Each named move below is a turn or a mirror, shown by a few rows before and after it. Which moves, in which order, take the first row of each later pair to the second? The first pair is answered.
rulev (before |-> after):
[ 17   8 -15   2   6 -33   4 -14] |-> [  2  16 -29 -15  17  15  -2  -4]
[ 15  16 -18  -4  15  11  -8 -17] |-> [ 22  11 -13   6   8 -11  -4 -23]
[  9   2   1   9   0 -15  -3 -20] |-> [  0   8 -10  -4   9  18  -8 -12]
[-11   5  -7   5  -1   3  -4   4] |-> [ -9   2  -5   9  -4 -10  -3   1]
Fivuf (before |-> after):
[  0 -14 -25  20   1  -8   2 -12] |-> [ -2 -15 -25  21   3  -9   3 -13]
[ 12  -5 -23 -26  31  23 -11   0] |-> [ 17 -10 -19 -29  31  18 -12   2]
[ -1   3   0  17 -13  -7   2   4] |-> [  1   2   2  16 -13 -11   2   3]
tubo (before |-> after):
[ -7   9  -1  15 -19   6   9   8] |-> [ 19 -17   7  -1  -3 -15  -5   4]
[-6 11 -8  4  4  8  5  7] |-> [  2  -1   9  10  -2 -12   6   6]
[-11   7  15  22 -24  -7  15   2] |-> [ 24 -20   6 -15  11 -15 -13  -1]

(2 to 3 moves a pair)
[ -7  23 -19  25 -10   8  16 -13] |-> [  6   3 -20 -10  18  38  -5  -5] -> rulev tubo rulev
[  8  -6 -17 -16  26  -5 -11  -8] |-> [-11  15 -15  16  -2 -20   9 -14] -> rulev tubo rulev
[ -6   8 -11  11 -29 -10  10  -9] |-> [ 10   4 -26  -3 -13 -19   2 -17] -> tubo tubo rulev
[-10  19 -17  17 -12 -10  13  -5] |-> [ -7  16 -12  18 -15 -19  11  -6] -> tubo tubo tubo
[ -7  11  13  31 -27 -28  20  -3] |-> [  1   3  17  28 -22 -36  15  -5] -> tubo tubo tubo
[  3   6 -24 -24  23  29  -3   4] |-> [ 10 -16   1 -29  21  25 -12  11] -> tubo tubo rulev
[ -4   0   9  21 -17 -16   7  -1] |-> [  0   9 -10  19  -9 -21   8  -8] -> tubo tubo rulev
[ -8   2  17  11 -16  -5   3   6] |-> [ -2 -11  17  -9  -1   8  -9  10] -> rulev tubo rulev
[ 14 -16   7  -4   7  -3 -15   1] |-> [  0 -10  21  14 -11  -5  -6   3] -> rulev tubo tubo
[ -5  17 -14  11  -1  11   4   1] |-> [ -1  -2  15  17 -10   0   1   9] -> tubo rulev tubo
[  1 -19  28  -4  -8  -1  -5  13] |-> [  1   0 -19 -21  13  20  -7   6] -> tubo rulev tubo
[-5 20 -6  0  3 15 20 12] |-> [ 2 -1 24  6 -5  2 15 19] -> tubo rulev tubo
[ 7 -1  4  8 -4 -9  7 -5] |-> [-1 -1  7  2 -3 12  7  3] -> rulev tubo rulev
[-9  0 -1 20 -9  6  6  2] |-> [ 10 -10  -4  12   2 -15  -1  -5] -> tubo tubo rulev
[  0 -13   4 -19  10  23 -18   6] |-> [ 13  -9  -3   5  -3 -31  -3 -13] -> rulev tubo rulev
[ -8   5  33  27 -18   9   6  11] |-> [ -1   5   5  -6  13  45 -12  13] -> rulev tubo tubo
